In the data rows, 128 means zero.
Here are some rows, each followed by its group. Groups can overlap.
161 & 074 & 130 & 165 & 102 & 101 & 058 & 180 & 177 & 092 & 093 & 148 & 175 & 174 & 117 & 118 & 129 & 152 & 139 & 068 & 140 & 083 & 114 & 077 \\ IG
192 & 066 & 150 & 185 & 088 & 094 & 064 & 160 & 185 & 084 & 086 & 161 & 181 & 141 & 119 & 102 & 091 & 130 & 137 & 059 & 156 & 074 & 125 & 089 \\ IG
121 & 182 & 070 & 131 & 180 & 103 & 127 & 133 & 080 & 167 & 127 & 149 & 134 & 060 & 116 & 112 & 107 & 129 & 152 & 132 & 131 & 125 & 063 & 127 \\ Om
110 & 161 & 159 & 089 & 138 & 147 & 126 & 068 & 134 & 113 & 164 & 068 & 078 & 137 & 164 & 119 & 157 & 107 & 106 & 171 & 121 & 160 & 138 & 152 \\ AH
134 & 139 & 089 & 111 & 131 & 120 & 121 & 137 & 095 & 179 & 132 & 159 & 147 & 074 & 139 & 126 & 127 & 150 & 149 & 152 & 142 & 121 & 109 & 132 \\ Om
166 & 079 & 161 & 126 & 113 & 130 & 119 & 130 & 122 & 119 & 105 & 132 & 157 & 154 & 114 & 093 & 116 & 165 & 151 & 117 & 138 & 104 & 131 & 118 \\ EA
089 & 124 & 116 & 137 & 137 & 086 & 090 & 174 & 150 & 163 & 151 & 088 & 122 & 133 & 159 & 139 & 134 & 055 & 143 & 126 & 136 & 126 & 119 & 104 \\ CD
190 & 101 & 123 & 183 & 117 & 114 & 085 & 152 & 188 & 076 & 068 & 180 & 188 & 122 & 133 & 106 & 101 & 110 & 146 & 047 & 190 & 061 & 125 & 134 \\ IG
111 & 164 & 170 & 094 & 108 & 168 & 137 & 123 & 124 & 115 & 120 & 079 & 099 & 143 & 115 & 151 & 132 & 069 & 116 & 149 & 122 & 162 & 172 & 178 \\ AH
108 & 150 & 087 & 132 & 132 & 112 & 130 & 130 & 075 & 200 & 151 & 149 & 125 & 090 & 139 & 131 & 115 & 163 & 165 & 159 & 124 & 130 & 054 & 127 \\ Om
142 & 095 & 130 & 151 & 107 & 109 & 169 & 132 & 106 & 133 & 098 & 153 & 141 & 152 & 126 & 132 & 168 & 144 & 115 & 117 & 118 & 099 & 123 & 109 \\ EA
116 & 179 & 195 & 124 & 129 & 155 & 128 & 065 & 147 & 116 & 151 & 099 & 081 & 141 & 131 & 132 & 144 & 082 & 097 & 145 & 133 & 155 & 164 & 173 \\ AH
100 & 100 & 150 & 108 & 117 & 110 & 229 & 090 & 071 & 106 & 151 & 100 & 097 & 173 & 075 & 144 & 123 & 165 & 129 & 145 & 105 & 142 & 134 & 089 \\ Jc
053 & 111 & 113 & 099 & 130 & 118 & 185 & 153 & 075 & 163 & 163 & 105 & 114 & 143 & 114 & 149 & 129 & 139 & 136 & 164 & 084 & 124 & 132 & 098 \\ Jc
076 & 097 & 119 & 062 & 141 & 117 & 236 & 114 & 072 & 112 & 128 & 099 & 098 & 166 & 095 & 140 & 115 & 179 & 161 & 144 & 091 & 132 & 143 & 095 \\ Jc
105 & 161 & 098 & 126 & 152 & 095 & 144 & 114 & 098 & 176 & 152 & 138 & 107 & 069 & 159 & 125 & 116 & 134 & 135 & 111 & 097 & 141 & 085 & 158 \\ Om
123 & 163 & 123 & 116 & 134 & 120 & 095 & 109 & 129 & 091 & 112 & 131 & 121 & 132 & 133 & 120 & 102 & 111 & 124 & 102 & 121 & 139 & 139 & 148 \\ Xh
110 & 156 & 190 & 120 & 120 & 170 & 096 & 117 & 146 & 111 & 133 & 069 & 088 & 177 & 155 & 112 & 164 & 074 & 132 & 159 & 128 & 186 & 157 & 167 \\ AH
121 & 122 & 110 & 116 & 139 & 099 & 127 & 095 & 168 & 084 & 142 & 126 & 125 & 130 & 139 & 126 & 122 & 138 & 146 & 072 & 123 & 126 & 142 & 126 \\ Xh
193 & 101 & 115 & 153 & 114 & 108 & 078 & 146 & 186 & 103 & 087 & 148 & 171 & 151 & 154 & 124 & 122 & 132 & 139 & 077 & 144 & 086 & 114 & 107 \\ IG
067 & 064 & 121 & 101 & 123 & 112 & 200 & 126 & 091 & 148 & 139 & 122 & 108 & 162 & 096 & 157 & 162 & 161 & 140 & 134 & 113 & 129 & 122 & 130 \\ Jc
094 & 179 & 122 & 066 & 163 & 157 & 118 & 118 & 130 & 124 & 129 & 093 & 065 & 125 & 142 & 133 & 117 & 088 & 111 & 137 & 115 & 159 & 150 & 150 \\ AH
152 & 133 & 128 & 109 & 144 & 137 & 131 & 103 & 135 & 081 & 113 & 130 & 109 & 112 & 138 & 126 & 124 & 119 & 109 & 116 & 126 & 130 & 148 & 174 \\ Xh
147 & 084 & 143 & 174 & 109 & 122 & 138 & 114 & 151 & 125 & 142 & 118 & 141 & 145 & 146 & 126 & 146 & 147 & 149 & 118 & 135 & 104 & 126 & 127 \\ EA
192 & 080 & 117 & 189 & 101 & 085 & 117 & 140 & 193 & 068 & 088 & 168 & 191 & 160 & 125 & 136 & 086 & 139 & 118 & 056 & 153 & 070 & 137 & 098 \\ IG
105 & 149 & 176 & 132 & 109 & 194 & 131 & 069 & 148 & 106 & 124 & 081 & 099 & 165 & 110 & 147 & 170 & 096 & 110 & 166 & 128 & 171 & 152 & 163 \\ AH
116 & 165 & 166 & 101 & 145 & 162 & 118 & 101 & 118 & 089 & 164 & 087 & 069 & 155 & 144 & 144 & 160 & 119 & 104 & 160 & 120 & 162 & 159 & 163 \\ AH
099 & 138 & 065 & 151 & 150 & 081 & 140 & 115 & 084 & 161 & 115 & 137 & 122 & 072 & 153 & 110 & 128 & 162 & 133 & 175 & 121 & 154 & 095 & 139 \\ Om
140 & 153 & 089 & 146 & 143 & 125 & 144 & 109 & 069 & 200 & 117 & 165 & 145 & 052 & 123 & 099 & 117 & 142 & 142 & 149 & 099 & 130 & 084 & 131 \\ Om
132 & 122 & 087 & 131 & 145 & 095 & 149 & 148 & 114 & 149 & 133 & 159 & 139 & 094 & 127 & 142 & 115 & 157 & 132 & 106 & 114 & 128 & 087 & 155 \\ Om
123 & 102 & 086 & 160 & 128 & 120 & 155 & 138 & 098 & 162 & 109 & 161 & 156 & 102 & 155 & 142 & 115 & 152 & 157 & 140 & 119 & 107 & 083 & 131 \\ Om
094 & 131 & 100 & 075 & 136 & 115 & 088 & 195 & 139 & 116 & 137 & 106 & 126 & 118 & 142 & 109 & 123 & 099 & 142 & 122 & 115 & 145 & 135 & 111 \\ CD
107 & 135 & 083 & 104 & 165 & 134 & 114 & 151 & 145 & 146 & 128 & 139 & 123 & 123 & 152 & 114 & 121 & 082 & 123 & 146 & 123 & 141 & 120 & 105 \\ CD
166 & 118 & 160 & 154 & 101 & 152 & 137 & 115 & 122 & 169 & 125 & 153 & 168 & 140 & 100 & 127 & 161 & 151 & 126 & 165 & 146 & 105 & 138 & 130 \\ EA
125 & 179 & 185 & 097 & 159 & 168 & 120 & 090 & 132 & 111 & 144 & 061 & 081 & 152 & 155 & 118 & 156 & 065 & 119 & 157 & 142 & 159 & 167 & 167 \\ AH
133 & 138 & 116 & 174 & 142 & 086 & 148 & 106 & 102 & 148 & 110 & 187 & 153 & 117 & 150 & 149 & 119 & 167 & 097 & 118 & 105 & 115 & 075 & 149 \\ Om
084 & 115 & 116 & 083 & 106 & 115 & 110 & 179 & 113 & 138 & 118 & 104 & 131 & 145 & 147 & 133 & 109 & 108 & 119 & 138 & 108 & 129 & 150 & 114 \\ CD
151 & 088 & 150 & 167 & 067 & 136 & 132 & 124 & 127 & 149 & 106 & 139 & 151 & 169 & 119 & 162 & 113 & 143 & 144 & 130 & 133 & 124 & 127 & 108 \\ EA
149 & 125 & 160 & 120 & 138 & 115 & 135 & 100 & 137 & 099 & 105 & 126 & 139 & 124 & 105 & 136 & 118 & 123 & 124 & 105 & 142 & 124 & 139 & 139 \\ Xh
136 & 109 & 091 & 137 & 140 & 117 & 143 & 131 & 118 & 169 & 127 & 182 & 149 & 119 & 157 & 127 & 134 & 159 & 129 & 141 & 122 & 110 & 082 & 119 \\ Om
184 & 080 & 130 & 184 & 082 & 081 & 082 & 167 & 222 & 078 & 069 & 157 & 179 & 127 & 163 & 136 & 122 & 117 & 126 & 054 & 149 & 076 & 128 & 105 \\ IG
108 & 167 & 115 & 150 & 162 & 127 & 131 & 146 & 078 & 181 & 132 & 138 & 141 & 112 & 143 & 144 & 130 & 135 & 125 & 159 & 134 & 129 & 101 & 157 \\ Om
151 & 071 & 163 & 162 & 110 & 157 & 136 & 162 & 123 & 157 & 119 & 133 & 141 & 149 & 108 & 127 & 120 & 161 & 151 & 123 & 127 & 086 & 149 & 117 \\ EA
132 & 174 & 187 & 127 & 148 & 173 & 103 & 072 & 145 & 115 & 155 & 070 & 088 & 159 & 166 & 114 & 156 & 089 & 091 & 192 & 123 & 150 & 172 & 161 \\ AH
132 & 155 & 088 & 112 & 138 & 092 & 140 & 121 & 100 & 175 & 117 & 148 & 144 & 083 & 151 & 107 & 137 & 141 & 115 & 146 & 114 & 162 & 096 & 144 \\ Om
134 & 161 & 075 & 147 & 137 & 093 & 119 & 134 & 120 & 185 & 138 & 167 & 136 & 040 & 146 & 133 & 129 & 167 & 118 & 131 & 126 & 125 & 067 & 164 \\ Om
162 & 136 & 109 & 115 & 129 & 161 & 128 & 098 & 142 & 083 & 112 & 121 & 115 & 097 & 121 & 117 & 115 & 129 & 111 & 118 & 123 & 120 & 190 & 108 \\ Xh
168 & 079 & 169 & 159 & 084 & 147 & 130 & 145 & 108 & 120 & 115 & 143 & 144 & 149 & 086 & 147 & 141 & 158 & 158 & 122 & 144 & 106 & 140 & 104 \\ EA
162 & 073 & 119 & 182 & 096 & 121 & 075 & 176 & 184 & 098 & 071 & 173 & 174 & 145 & 115 & 095 & 085 & 143 & 153 & 060 & 155 & 078 & 129 & 098 \\ IG
120 & 144 & 081 & 143 & 141 & 104 & 146 & 142 & 077 & 178 & 151 & 172 & 139 & 071 & 156 & 114 & 108 & 138 & 138 & 144 & 122 & 109 & 085 & 126 \\ Om
126 & 153 & 186 & 107 & 162 & 185 & 122 & 108 & 143 & 117 & 160 & 083 & 100 & 175 & 143 & 127 & 137 & 090 & 107 & 158 & 120 & 135 & 166 & 168 \\ AH
147 & 134 & 115 & 124 & 143 & 148 & 120 & 137 & 157 & 069 & 144 & 113 & 116 & 130 & 110 & 134 & 107 & 106 & 120 & 118 & 144 & 095 & 134 & 131 \\ Xh
142 & 074 & 193 & 192 & 114 & 141 & 154 & 132 & 120 & 124 & 114 & 126 & 118 & 185 & 108 & 132 & 154 & 155 & 120 & 141 & 144 & 112 & 132 & 127 \\ EA
178 & 094 & 163 & 205 & 090 & 085 & 082 & 108 & 191 & 104 & 075 & 156 & 153 & 135 & 165 & 129 & 129 & 111 & 151 & 082 & 166 & 115 & 136 & 115 \\ IG
196 & 055 & 133 & 158 & 075 & 102 & 075 & 173 & 216 & 101 & 091 & 141 & 182 & 161 & 116 & 127 & 098 & 138 & 150 & 056 & 162 & 081 & 151 & 085 \\ IG
128 & 163 & 112 & 129 & 160 & 105 & 126 & 118 & 135 & 127 & 131 & 124 & 122 & 096 & 146 & 146 & 116 & 109 & 117 & 119 & 133 & 143 & 125 & 157 \\ Xh
123 & 147 & 168 & 094 & 142 & 151 & 121 & 108 & 152 & 089 & 173 & 056 & 078 & 157 & 141 & 113 & 153 & 098 & 094 & 150 & 131 & 155 & 158 & 153 \\ AH
175 & 089 & 147 & 155 & 099 & 130 & 082 & 165 & 170 & 095 & 059 & 148 & 171 & 145 & 110 & 106 & 125 & 139 & 111 & 080 & 163 & 095 & 147 & 101 \\ IG
137 & 150 & 139 & 102 & 153 & 140 & 137 & 093 & 133 & 133 & 125 & 131 & 125 & 121 & 151 & 150 & 114 & 117 & 106 & 128 & 137 & 120 & 140 & 136 \\ Xh
149 & 064 & 158 & 155 & 089 & 139 & 145 & 122 & 110 & 151 & 124 & 145 & 149 & 140 & 097 & 123 & 150 & 185 & 162 & 126 & 127 & 099 & 116 & 104 \\ EA
114 & 170 & 162 & 112 & 132 & 155 & 144 & 056 & 112 & 122 & 178 & 085 & 056 & 109 & 143 & 119 & 166 & 092 & 082 & 158 & 099 & 163 & 152 & 191 \\ AH
158 & 116 & 135 & 125 & 106 & 119 & 119 & 114 & 171 & 078 & 124 & 146 & 146 & 121 & 076 & 140 & 123 & 142 & 130 & 119 & 147 & 074 & 140 & 132 \\ Xh
123 & 130 & 085 & 156 & 160 & 107 & 159 & 153 & 086 & 133 & 145 & 148 & 127 & 103 & 134 & 152 & 127 & 167 & 121 & 133 & 101 & 128 & 081 & 117 \\ Om
159 & 093 & 154 & 167 & 082 & 145 & 146 & 139 & 136 & 108 & 131 & 141 & 145 & 157 & 099 & 114 & 139 & 170 & 143 & 130 & 117 & 116 & 120 & 121 \\ EA
113 & 119 & 094 & 121 & 146 & 124 & 105 & 174 & 107 & 129 & 142 & 121 & 132 & 114 & 123 & 128 & 118 & 113 & 110 & 144 & 149 & 152 & 123 & 128 \\ CD
111 & 135 & 108 & 129 & 144 & 111 & 111 & 147 & 123 & 164 & 150 & 123 & 143 & 117 & 148 & 123 & 116 & 107 & 098 & 135 & 115 & 149 & 151 & 095 \\ CD
146 & 089 & 143 & 138 & 091 & 138 & 131 & 149 & 123 & 133 & 107 & 127 & 151 & 161 & 137 & 145 & 122 & 156 & 152 & 133 & 147 & 115 & 101 & 098 \\ EA
121 & 178 & 167 & 114 & 148 & 194 & 130 & 060 & 144 & 113 & 158 & 080 & 075 & 127 & 122 & 099 & 161 & 113 & 094 & 179 & 107 & 168 & 152 & 163 \\ AH
191 & 093 & 116 & 179 & 095 & 077 & 085 & 158 & 196 & 098 & 082 & 166 & 175 & 114 & 125 & 117 & 113 & 146 & 115 & 051 & 160 & 110 & 144 & 106 \\ IG
110 & 144 & 196 & 087 & 124 & 189 & 148 & 080 & 151 & 095 & 144 & 068 & 072 & 175 & 111 & 102 & 144 & 077 & 112 & 139 & 124 & 135 & 194 & 132 \\ AH
196 & 105 & 183 & 190 & 103 & 148 & 118 & 100 & 133 & 122 & 095 & 146 & 147 & 123 & 105 & 108 & 133 & 164 & 141 & 119 & 120 & 126 & 109 & 130 \\ EA
106 & 159 & 092 & 110 & 156 & 112 & 169 & 121 & 115 & 153 & 135 & 164 & 126 & 067 & 148 & 123 & 140 & 149 & 114 & 129 & 133 & 124 & 081 & 138 \\ Om
126 & 130 & 083 & 153 & 163 & 118 & 156 & 120 & 074 & 149 & 133 & 139 & 152 & 084 & 121 & 124 & 132 & 172 & 163 & 155 & 137 & 119 & 080 & 149 \\ Om
111 & 169 & 166 & 102 & 150 & 167 & 156 & 110 & 098 & 096 & 145 & 090 & 080 & 137 & 108 & 124 & 138 & 100 & 115 & 163 & 128 & 142 & 148 & 172 \\ AH
125 & 136 & 109 & 152 & 122 & 095 & 143 & 117 & 098 & 158 & 128 & 152 & 157 & 083 & 128 & 121 & 140 & 169 & 150 & 125 & 114 & 109 & 094 & 114 \\ Om
103 & 170 & 170 & 130 & 153 & 166 & 137 & 097 & 103 & 114 & 145 & 110 & 091 & 156 & 114 & 132 & 169 & 088 & 109 & 165 & 109 & 155 & 170 & 175 \\ AH
212 & 085 & 128 & 206 & 097 & 109 & 072 & 154 & 176 & 093 & 071 & 181 & 203 & 120 & 155 & 118 & 107 & 136 & 138 & 073 & 144 & 072 & 127 & 125 \\ IG
124 & 115 & 120 & 133 & 133 & 086 & 180 & 150 & 114 & 146 & 118 & 157 & 142 & 078 & 110 & 118 & 127 & 167 & 137 & 129 & 124 & 127 & 073 & 114 \\ Om
188 & 074 & 138 & 189 & 078 & 099 & 100 & 145 & 177 & 102 & 096 & 151 & 177 & 087 & 122 & 124 & 107 & 102 & 128 & 076 & 157 & 088 & 135 & 101 \\ IG
134 & 112 & 095 & 163 & 152 & 130 & 156 & 135 & 086 & 187 & 126 & 197 & 161 & 110 & 154 & 128 & 111 & 186 & 141 & 121 & 132 & 118 & 061 & 112 \\ Om
182 & 093 & 132 & 143 & 103 & 117 & 063 & 169 & 162 & 066 & 102 & 158 & 180 & 154 & 101 & 137 & 090 & 097 & 140 & 069 & 185 & 103 & 150 & 112 \\ IG
126 & 172 & 160 & 080 & 150 & 185 & 107 & 116 & 114 & 090 & 160 & 063 & 064 & 162 & 102 & 131 & 121 & 099 & 135 & 156 & 143 & 158 & 181 & 182 \\ AH
128 & 136 & 110 & 125 & 161 & 110 & 129 & 165 & 125 & 175 & 114 & 153 & 133 & 057 & 112 & 147 & 123 & 147 & 148 & 146 & 090 & 140 & 087 & 117 \\ Om
099 & 136 & 084 & 141 & 150 & 098 & 146 & 174 & 108 & 147 & 135 & 137 & 133 & 089 & 170 & 134 & 111 & 174 & 125 & 122 & 100 & 138 & 095 & 113 \\ Om
136 & 159 & 185 & 088 & 154 & 153 & 152 & 083 & 137 & 102 & 139 & 071 & 086 & 166 & 096 & 148 & 143 & 066 & 108 & 160 & 119 & 143 & 178 & 143 \\ AH
057 & 076 & 132 & 106 & 090 & 093 & 203 & 131 & 107 & 141 & 127 & 122 & 092 & 165 & 112 & 151 & 131 & 171 & 142 & 143 & 072 & 112 & 119 & 118 \\ Jc
093 & 137 & 114 & 116 & 125 & 154 & 109 & 162 & 112 & 162 & 140 & 109 & 119 & 142 & 144 & 121 & 113 & 098 & 130 & 147 & 131 & 151 & 117 & 113 \\ CD
123 & 128 & 097 & 138 & 113 & 129 & 132 & 138 & 085 & 176 & 151 & 144 & 133 & 091 & 122 & 151 & 143 & 166 & 183 & 158 & 113 & 144 & 093 & 131 \\ Om
139 & 123 & 136 & 110 & 147 & 109 & 132 & 104 & 141 & 104 & 121 & 143 & 121 & 131 & 127 & 148 & 120 & 133 & 108 & 111 & 111 & 117 & 159 & 105 \\ Xh
135 & 196 & 156 & 082 & 147 & 192 & 136 & 059 & 125 & 108 & 154 & 073 & 102 & 113 & 126 & 127 & 147 & 089 & 117 & 151 & 122 & 168 & 151 & 156 \\ AH
Which 4 groups are nearest to each row below, nearest first, going by the average distance to the group's rows?
111 & 179 & 159 & 071 & 136 & 152 & 133 & 104 & 111 & 107 & 134 & 076 & 084 & 158 & 121 & 104 & 150 & 080 & 121 & 169 & 157 & 169 & 159 & 146 \\ >> AH Xh CD Jc
Which 4 groups are nearest to each row below, nearest first, going by the distance to the centre of the group?
181 & 081 & 103 & 163 & 111 & 102 & 098 & 197 & 201 & 072 & 098 & 179 & 199 & 126 & 142 & 116 & 077 & 168 & 113 & 046 & 161 & 074 & 116 & 080 \\ >> IG EA Xh CD
Which 4 groups are nearest to each row below, nearest first, going by the distance to the group's nearest row?
119 & 150 & 111 & 109 & 115 & 108 & 118 & 108 & 158 & 079 & 136 & 136 & 097 & 105 & 135 & 140 & 093 & 116 & 133 & 124 & 121 & 134 & 148 & 127 \\ >> Xh CD AH Om
053 & 102 & 128 & 085 & 158 & 132 & 187 & 103 & 097 & 156 & 119 & 129 & 103 & 164 & 124 & 160 & 147 & 190 & 147 & 138 & 080 & 144 & 108 & 104 \\ >> Jc Om EA Xh
143 & 076 & 146 & 139 & 081 & 153 & 137 & 108 & 103 & 132 & 094 & 131 & 123 & 157 & 093 & 123 & 134 & 130 & 136 & 150 & 124 & 115 & 139 & 132 \\ >> EA Xh Jc CD
Which 3 groups are nearest to each row below, nearest first, going by the average distance to the group's rows?
102 & 125 & 114 & 129 & 144 & 125 & 122 & 168 & 141 & 134 & 131 & 126 & 141 & 137 & 144 & 140 & 125 & 116 & 142 & 119 & 135 & 129 & 138 & 104 \\ >> CD Xh EA
Which 3 groups are nearest to each row below, nearest first, going by the distance to the group's nearest row?
148 & 092 & 139 & 114 & 090 & 136 & 134 & 146 & 143 & 114 & 098 & 131 & 141 & 175 & 095 & 125 & 118 & 145 & 154 & 141 & 139 & 117 & 132 & 123 \\ >> EA Xh IG
106 & 147 & 172 & 114 & 123 & 170 & 117 & 116 & 145 & 104 & 143 & 074 & 085 & 170 & 117 & 130 & 148 & 076 & 117 & 163 & 122 & 159 & 178 & 146 \\ >> AH CD Xh
146 & 144 & 126 & 115 & 140 & 153 & 144 & 086 & 160 & 091 & 104 & 115 & 101 & 123 & 111 & 161 & 135 & 138 & 107 & 119 & 133 & 119 & 141 & 112 \\ >> Xh EA AH
192 & 080 & 100 & 172 & 092 & 111 & 075 & 196 & 207 & 081 & 051 & 170 & 189 & 132 & 148 & 107 & 109 & 115 & 134 & 019 & 152 & 063 & 136 & 127 \\ >> IG Xh EA
100 & 124 & 108 & 080 & 146 & 125 & 095 & 172 & 131 & 119 & 137 & 135 & 128 & 139 & 130 & 142 & 104 & 109 & 110 & 114 & 139 & 138 & 139 & 081 \\ >> CD Xh AH
128 & 145 & 136 & 100 & 140 & 112 & 148 & 112 & 141 & 102 & 084 & 143 & 116 & 135 & 108 & 106 & 114 & 126 & 112 & 094 & 111 & 101 & 150 & 151 \\ >> Xh EA Om
098 & 178 & 142 & 089 & 130 & 144 & 131 & 092 & 116 & 134 & 189 & 076 & 076 & 141 & 132 & 121 & 142 & 080 & 093 & 190 & 116 & 149 & 170 & 174 \\ >> AH Xh CD
103 & 122 & 077 & 130 & 153 & 090 & 159 & 161 & 106 & 158 & 141 & 157 & 136 & 090 & 190 & 136 & 107 & 156 & 136 & 110 & 134 & 117 & 106 & 117 \\ >> Om CD Xh
109 & 139 & 140 & 123 & 136 & 113 & 108 & 128 & 147 & 092 & 110 & 116 & 112 & 145 & 138 & 107 & 111 & 110 & 106 & 101 & 127 & 128 & 156 & 121 \\ >> Xh CD AH
